(in the rows, 128 means zero)
One turn moves each row of this set onto another row. After a few examples, where does it send each row asked below?
F: [ 92 110 120 147 118 125 116 162 107 139 126 131]
L: [100 148 155 169 108 130 115 137 114 148 131 138]
M: [165 138 149 122 143 144 115 152 134 120 111 135]
A: [150 173 125 123 132 132 105 153 122 124 117 138]
R: [104 103 121 125 127 129 118 143  96 123 148 126]
G: [100 107 128 126 128 139 111 144 104 125 130 155]
K: [121 136 133 157 133 130 172 144 159 121 154 126]
X: [168 129 142 143 120 128 114 126 145 104 110 124]
Q: [101 141 145 177 114 125 142 143 131 146 130 112]
P: [113 105 107 126 137 130 147 163 136 113 151 146]
B: [125 120 120 131 149 118 157 144 123  98 166 133]
C: [171 115 135 153 106 133 122 129 151 115 135 136]
U: [134 169 119 132 147 133 124 146 101 132 108 134]
W: [109 132 154 163 108 128 119 142 107 149 150 112]
Z: [130 148 153 169 131 117 158 143 134 125 168 119]
S: [153 162 118 144 109 116 104 128 132 107 116 127]
D: [124 115 124 131 146 128 154 134 139  94 149 159]
H: [139 163 108 144 102 135 119 109 131 122 127 122]
N: [125 155 150 174 127 121 158 127 148 117 150 142]
E: [165 121 145 141 151 132 126 166 121 125 115 149]

N moves to D
H moves to C
X moves to M
Where do these go?
R moves to W
K moves to P

One turn moves each row of this set onto another row. After a few examples, where does it send each row asked below?
ber: [138 133 115 125 140 136 156 131 127 128 107 136 143 124 125 127 123  69
 127]
mun: [117 126 114 126 142 134 153 123 123 130 117 141 145 117 113 131 130  65
 127]
dus: [124 139 111 166 143 148 133 112 169 127 116 139 100 118 125 144 154 139
 128]
vut: [138 129 142 128 131 122 101 144  75 129 120 126 125 126 135 120 127 130
 128]
mito: [155 137 113 151 151 128 127 132 184 123 119 127 123 130 134 141 137 146
 120]
Fid: [127 162 136 160 131 117  87 125 149 134 125 138 104 121 138 124 134 101
 133]
lubu: [129 124 116 122 146 123 149 131 129 128 121 138 156 122 115 130 122  68
 122]
Tob: [106 117 110 138 128 148 135 131 130 128 111 120 134 131 113 134 127 186
 131]
penul: [121 113 111 140 149 147 113 115 175 126 133 120 107 122  92 136 155 130
 125]
noku: [135 131 126 123 123  93 144 131 156 149 100 149 132 119 145 120 128 161
 105]
periz: [143  75 112 127 127 130 159 126 131 143 119 149 134 123 139 141 130 149
 116]
nilaf: [137  64 116 129 130 128 148 121 125 137 134 146 124 122 109 135 141 138
 118]
kega: [160  80 120 143 129 123 157 127 124 133 123 149 119 124 131 136 136 146
 119]
mam: [111 160 118 132 106 151 101 127  90 119 123 130 132 117 121 128 142 120
 104]
dakas: [139 167 125 138 111 132 101 139  95 112 126 128 139 124 129 126 134 126
 101]
Sem: [135  77 117 145 125 133 158 116 118 137 124 155 112 117 122 138 145 141
 123]
Turuv: [120 109 123 143 114 138 112 119 183 135 109 144 146 117 134 145 123  84
 119]
tobul: [133 152 127 124 127 134  86 134 164 144 109 121 118 131 153 120 120 106
 128]
Noda: [120 147 120 119 113 136  89 136  97 116 138 121 146 122 106 124 136 118
 100]
mozep: [118 130 133 114 125 136 108 140  81 142 107 129 135 124 154 127 121 135
 126]
lin: [101 123 113 157 130 136 136 127 123 125 119 131 132 126 109 138 133 186
 132]
Zuk: [126 158 116 113 108 146 100 140 104 122 118 121 152 126 137 129 126 129
  98]
Dor: [ 94 144 126 133 124 142  83 114 150 147 123 131 107 118 126 122 138  95
 133]
gug: [131 117 119 150 137 126 127 140 128 116 125 117 133 136 101 129 127 184
 130]
derus: [121 111 130 161 119 123 108 116 176 127 124 151 143 114 121 145 130  81
 121]
falo: [114 122 117 159 137 119 131 134 126 120 130 131 141 129 107 138 128 186
 128]
toge: [144 132 132 131 115 119 145 124 145 143  88 140  94 120 129 108 144 152
 116]
mepov: [128 120 128 165 112 139 118 116 174 129 105 150 129 114 136 144 131  84
 125]
tasek: [127 119 136 139 121 109 132 115 136 136 113 142  88 113  92 106 158 140
 119]
bek: [135 133 120 139 144 126 154 128 121 123 117 142 139 120 115 129 130  66
 128]
Vonu: [105 120 108 149 156 117 116 117 180 130 148 141 139 117 108 150 146 138
 115]
Sos: [132 106 130 151 115 141 107 119 177 126 113 136 128 119 117 137 132  77
 125]
Dibol: [112 107 123 100 128  91 127 127 159 153 120 142 145 117 114 118 131 152
 101]
Nefiz: [103 128 137 132 127 129 105 130  69 137 122 139 126 115 133 128 134 128
 130]
sitip: [145 116 130 155 118 125 111 126 181 125 113 142 142 121 135 141 122  86
 120]
Rada: [ 93 105 126 119 124 103 126 111 143 149 126 149 118 107  91 114 152 141
 111]
liren: [108 159 117 127 113 127  98 134  99 122 136 137 160 118 128 135 130 127
  95]
tose: [132  72 114 135 133 114 153 123 127 140 136 158 139 119 126 143 134 145
 114]
vep: [ 99 157 123 136 130 115  89 125 160 150 125 144 140 119 157 135 119 109
 123]
Fimon: [116 129 137 125 135 108 102 142  80 137 129 138 150 121 143 131 121 135
 120]
pozi: [118 109 113 135 133 141 125 136 131 123 120 111 133 135  98 129 128 182
 130]
mal: [114 124 100 126 147 140 126 123 190 140 119 130 143 124 137 150 133 147
 114]
ved: [113 138 130 127 138 110  71 129 161 141 142 127 132 125 121 122 126  98
 124]
fope: [127 135 114 129 143 125 157 130 127 131 113 146 156 120 130 134 120  73
 123]
gubi: [112 114 135 106 130 129  94 140  81 138 125 122 139 124 125 122 125 127
 124]

derus moves to mepov
gubi moves to vut
Where do these go?
tose moves to Sem
mito moves to Vonu
liren moves to mam
vep moves to Dor
mun moves to ber
gug moves to falo
Rada moves to toge

One turn moves each row of this set onto another row. After a few examples, where does it send each row asked below?
mor: [153 136 112  78 131 137 104 131 110 145 135 110]
Fop: [173 142 104 146 150 158 115 167 107 124 164 117]
nir: [152 144 127 158 143 141 105 163 110 123 145  90]
Tidar: [172 127 138 162 107 135 120 134 105 141 150 135]
teb: [145 137  84 137 137 135 173 125 103 157 119 108]
vini: [133 154  90 137 140 124 116 100  89 142 122 119]
fad: [166 120 109 166 128 149 116 105 103 160 120 131]
zun: [149 127  85 121 117 130 157 120 102 164 115  92]
vupap: [147 129  97 113 135 134 179 132 103 146 127 108]
rud: [166 119 120 145  95 133  98 134 103 156 130 132]
dige: [142 146 110 160 155 145 105 169 111 129 131 104]
Fuvu: [155 137 105 142 132 133 180 120 104 146 137 100]
kisu: [163 144 137  95 139 136 126 130 112 126 162 109]
pero: [172 120 120 168 124 146 120 103 103 154 131 126]
fov: [151 122 103 104 121 130 170 128 103 148 129  96]
lado: [146 125  92 106 128 133 170 132 102 151 121 104]
guti: [153 126 101 152 117 140 105 142 105 159 117 152]
vadi: [159 135 119 170 129 142 125 144 108 145 137 157]
gud: [154 152 119 100 155 141 154 134 109 131 151 134]
bul: [141 139 102 147 141 143  89 167 109 139 121  94]
nikul: [144 148  95  88 152 142 138 137 107 145 128 137]
ninu: [172 129  90 123 127 154  86 162 104 140 145 104]
Pir: [142 147  96  92 159 144 119 140 112 144 126 135]
luz: [164 139  82 136 150 160 100 170 106 137 142 123]
Losem: [150 136 121 145 130 137  89 161 109 133 134  81]
Kos: [151 155 121 109 167 145 140 140 114 127 152 134]
Nuf: [181 133 112 132 128 153  99 160 105 127 166  99]
kizu: [154 137 107  75 127 136 124 129 104 147 133 116]
gobek: [153 127 106 112 128 132 179 129 103 143 135 101]
novo: [159 128 106 127 113 128 165 115 102 153 134  84]
Poni: [161 122 118 146 118 145 112 173 129 144 145  89]
lub: [168 123 114 171 131 149 122 106 103 156 127 132]
lolus: [147 154 117 142 132 119 124  94  89 129 146 106]
fidi: [142 148 104 130 124 118 109  94  87 141 131 103]
zinu: [170 118 114 163 120 147 113 103 102 160 125 124]
sulur: [158 130 119 158 134 149 126 177 131 139 149 101]
lodim: [149 130 100 155 140 152 120 181 130 148 133 110]
saran: [164 142 130  87 131 134 140 125 106 132 156 112]
pok: [138 160 104 149 147 124 130  99  91 132 137 121]
merug: [153 122 100 142 124 149 105 176 129 154 129  98]

Nuf moves to ninu
kizu moves to nikul
Fuvu moves to novo
Where do these go?
Tidar moves to rud
merug moves to lodim
fad moves to lub
vupap moves to gobek
nir moves to Losem
Pir moves to Kos
lolus moves to fidi

One turn moves each row of this set onto another row. After a few examples, where does it send each row asked below?
lum: [157 122  98 144 114 123 139 144 126 161 150 137 123 129 112 144  99 105
 119 150 162 117 103 115]
Govum: [144 128 110 135 106 143 156 124 127 175 148 135 125 121 125 149  96 114
 104 140 160 113 109 102]
zelif: [126 113 110 107 105 149 135 139 151 120 157 113 139 128 130 145 141 151
 107 155 153 101  96 113]
ges: [111 142 132 119 117 113 108 122 113 114 130 143 133 110 118 160 102 133
 107 127 131  92 101 103]
simo: [110 151 130 131 119 124 122 138 108 113 138 151 143 111 136 157 108 114
  95 134 127  92 114 122]
fil: [112 136 124 133 106 171 128 125 105 140 122 136 117 114 108 115 129 123
 144 121  95 149 111 129]
fosu: [ 98 144 127 170 101 170 133 122 106 140 127 135 115 126 116 106 123 127
 115 129 101 143 120 118]
Nuki: [128 148 103 154  93 147 165 132 155 116 136 152 123 139 115 152 104 155
 126 118 158  87 125 128]
labad: [124 130 100 145 128 150 132 143 118 138 178 114 141 128 111 142  93 152
 110 105 132 100 105 151]
laso: [110 130 117 143  97 173 130 133 119 145 139 125 120 124 137 114 124 117
 140 132  87 141 124 135]
sulor: [158 132 134 143 113 128 114 148 171 148 162 116 136  97 108 129 139 142
 126 109 128 140 119  87]
vora: [119 150 117 157  91 148 166 119 156 105 135 141 122 137 117 144  99 151
 126 122 153  93 131 140]
gubig: [144 139 108 148  85 134 176 127 146 100 134 146 142 134 124 145 101 132
 132 119 153  98 117 139]
pev: [125 105 126 152 125 148 142 114 154 125 106 105 147 162 102 126 131 118
 114 107 111 111 119 153]
zefup: [135 155 120 158 112 138  97 129 156 125 116 156 113 100 154 108 125 137
 103 122 123 123 100 115]
boni: [126 112 112 137 127 137 148 110 152 111 108 117 146 176 122 125 125 118
 122 123 112 118 140 144]
ket: [103 132 147 133 101 151 131 112 115 148 129 136 120 124 122 123 123 125
 133 141  93 140 133 148]
kemu: [168 117 109 145 125 127 139 105 133 124 108 135 152 139 101 104 112 141
 127 130 121  84 131  81]
Kon: [161 123  98 157 126 114 132 115 112 139 123 130 167 129  94 103 120 132
 135 134 139 101 146  99]
Zusap: [164 125 150 129 123 126 126 141 163 150 159  98 142 109 116 129 137 122
 132 105 136 131 139 112]
mup: [123 142 122 152 112 143  97 124 175 108 133 145 110 107 117 108 130 147
  91 115 128 138 107 121]
Bote: [147 126 111 144 122 138 162 123 120 173 143 128 117 131 120 139  90 120
 112 147 161 120 113 106]
guto: [119 112 121 148 148 139 141 123 176 125 113 113 135 161 125 120 128 128
 125 113 118 109 127 157]
Sufan: [136 104 124 151 137 146 161 107 159 113 118 111 156 163 108 126 118 134
 127 118 113 114 140 141]
temer: [149 121 115 165  99 111 142 119 121 137 114 121 157 119 103 112 129 152
 144 116 135  88 149  92]
Bag: [122 161 105 135 106 147 107 113 167 131 130 141 119 104 146  90 132 155
 116 130 121 124 101 115]
Dogu: [169 132 141 150 120 120 117 144 172 141 163 128 149 104 110 131 149 144
 131 105 133 123 126 108]
zap: [134 132  97 138 135 176 133 145 114 121 174 119 146 131 134 135 101 135
 126 109 140 106 114 147]
Fili: [172 117 107 166 122 113 133 121 129 133 111 131 148 118  95 108 107 142
 127 135 144 102 145  86]
mola: [126  95 110 148 152 143 136 107 138 131 111 109 139 167 121 117 128 143
 122 115 130 118 132 144]
tuto: [113 124  96 123 115 135 141 152 160 120 163 131 148 118 126 146 155 136
 120 143 147 106  92 107]
bav: [113 161 127 145 108 144  98 128 166 116 113 141 121 114 139 108 124 140
  95 129 112 129  97 115]
ranam: [147 159 123 133 121 141 108 133 162 113 112 142 108 104 133  96 131 149
  91 132 121 126 105 121]
mebet: [170 142 142 141 120 116 102 135 170 161 155 112 123 117 119 132 123 135
 122 102 132 118 131 100]
derod: [111 142 136 148 104 148 125 129 109 156 142 127 125 106 115 113 122 118
 159 132  95 136 116 136]
pato: [132 112 136 151 132 161 159 123 144 132 123 105 141 182 114 124 130 130
 119 121 103 114 129 124]
liked: [171 142 136 146 125 126 137 128 167 145 165 110 136  93 106 128 142 127
 122 110 117 123 135  96]
Zifun: [104 136 124 148 116 179 125 119 106 141 133 127 132 131 119 114 110 122
 139 139  88 133 125 132]
zegar: [170 116 133 133 112 127 110 128 158 144 166 126 139  91  87 120 122 137
 124 112 115 123 128  94]
tuzo: [114 134 102 142 127 165 119 135 125 137 181 108 143 117 116 132  94 148
 117 102 131 103 106 144]
kili: [110 142 122 124 115 116 123 112 101 104 142 142 134 116 121 163 106 138
 112 131 131  99 101 113]
Lozes: [138 127 101 159 120 127 141 117 115 137 103 135 147 111 112  98 117 129
 143 134 139  91 156  95]
Zop: [136 158 115 142 116 126  99 119 161 106 105 135 122 112 143  91 129 145
 115 127 143 117  97 117]
zup: [156 126  99 174 124 132 127 111 125 129 112 122 142 127  90 111 125 127
 136 135 135  81 147  91]
susap: [126 109 113 110 110 138 150 146 158 127 150 112 144 127 121 138 146 160
 119 148 150 103  93 102]

ket moves to mebet
pev moves to ranam
Kon moves to laso
Where do these go?
derod moves to Zusap
tuto moves to gubig
sulor moves to Sufan
ges moves to Bote
Nuki moves to kili
kemu moves to fosu

One turn moves each row of this set onto another row. After a few examples, where does it send each row asked below?
ziri: [118  94 102 151 118 108 162 142 142 133 116 166  87 108]
neb: [113 117 126 142 141 103 109 102 147 116 125 142  92  73]
sil: [144 112  98 124 124 148 108 116 179 125 115 145 102  87]
mip: [140 118 123 162 114 162 123 171 101 128 138 143  81  94]
Rokek: [148 125 105 165 107 145 107 136 119 143 116 171 113  69]
redav: [136 118  99 134  99 137 135 168 107 131  96 155 106  94]
bam: [127 120  91 154 112 146 110 103 141 151 131 142  71  90]
gub: [120  89 104 119 128 141 152 134 166 143 132 167 104 100]
livab: [122 127 114 171 128 141  82 133 125 121 133 178 104  95]
nagaf: [141 107 134 115 112 142 119 131 143  76 118 131 107 103]
Vames: [122 123 165 158 116 130 147 140 119 127 136 159 110  95]
luza: [142 112 132 141 162 141 135 130 131  90 138 145  65  77]
zokun: [115 115 126 130 104 160 115 154  88 108 126 135  88  84]
somo: [130  99  82 137 132 144 120 132 148 140 135 123  67 108]
liv: [120  93 136 138 154 149 163 114 131 110 137 155  81  89]
Kife: [124 124 133 135 163 145 132 141 130 105 128 194 104  87]
fefu: [107 102 112 129 109 132 110 135 121 139 120 121 118 122]
Lafo: [135 125 123  96 138 136 120 133 111  85 117 158 104  87]

Rokek moves to gub
neb moves to Vames
Where do these go?
luza moves to mip
nagaf moves to livab
bam moves to liv
sil moves to Kife

One turn moves each row of this set onto another row. After a few examples, where does it send each row asked below?
Runav: [136 129 120 151 123  95 165 143  95 103 164  90]
zuluf: [141 139 143 159 122 138 111 137  70  96 127 126]
tarop: [162 141 144 140 137 149 137 153 130 116 176 149]
ragep: [137 135 112 157 122  87 140 135  98  98 185 100]
movak: [141 129 124 145 141 116 127 125  67  89 122 120]
zik: [140 168 119 158 135 124 131 143 124  83 182 138]
ful: [157 125 119 133 153 122 124 121  70 115 133 142]
maro: [145 135 129 143 125 138 155 125 131 141 123 139]
mem: [147 120 157 157 106 134 134 161 115  95 167 104]
Vukif: [159 138 133 143 136 133 116 146 131  97 190 147]
revor: [138 101 120 144 127 126 104 131 124  76 156 109]
buzuz: [145 154 114 162 120 105 132 136  99 127 198 124]
tidam: [145 153 126 161 115 117 152 146  92 143 182 118]
pul: [133 121 134 152 108 126 156 129 121 123 115 109]
madof: [150 114 123 142 135 146  96 132 134  96 166 139]
gaf: [138 104 123 161 106 122  99 132 105 109 169  98]
tuzi: [151 123 125 133 153 125 124 125  77  90 123 136]
faves: [132 147 128 157 114 133 159 127 122 134 119 126]
seda: [137 154  89 145 152 127 122 119 121 102 164 146]
Gotot: [136 174 126 156 133 134 157 150 118  92 163 132]
Selo: [162 115 134 137 140 130 112 127  70 124 138 139]
lud: [146 108 135 138 120 131 152 126 130 130 119 122]
Veme: [152 119 132 138 137 116 123 144 131  69 177 123]
Pazu: [152 149 108 135 152 111 167 136 109 123 172 137]
meki: [124 144  90 164 123 103 126 118  94 114 166 105]
padi: [153 116 138 128 145 128 149 150 132  76 157 123]
gemu: [136 150 127 155 135 130 123 131  70  88 123 129]
Maz: [140 104  99 149 124 101 116 119  97 124 171 103]
Dadi: [138 129 120 143 124 119 165 120 120 136 119 122]
Kele: [133 153 113 157 133 148 106 132 130  86 161 141]
zopin: [157 104 126 143 124  97 125 137 106 113 193 109]
Negi: [141 123 132 151 109 128 152 126 117 149 126 118]
miba: [137 133 131 143 125 136 157 128 135 115 112 129]
dur: [150 154 102 143 149 103 142 131 114 107 188 140]
Vate: [136 157  93 160 131 123 118 120 103 133 176 135]
mavu: [162  96 137 134 125 111 145 145 105 128 177 108]
pofip: [157 134 138 147 134 143 108 132  73 123 139 147]
meso: [140 126 144 150 109 144 146 134 132 127 120 126]
fibug: [146 142 137 161 121 136 111 132  62 121 137 132]
lop: [148 118 143 157 109 117 114 150 116  89 186 107]

gemu moves to zuluf
lud moves to Dadi
Vukif moves to zopin
Where do these go?
seda moves to revor
tidam moves to tarop

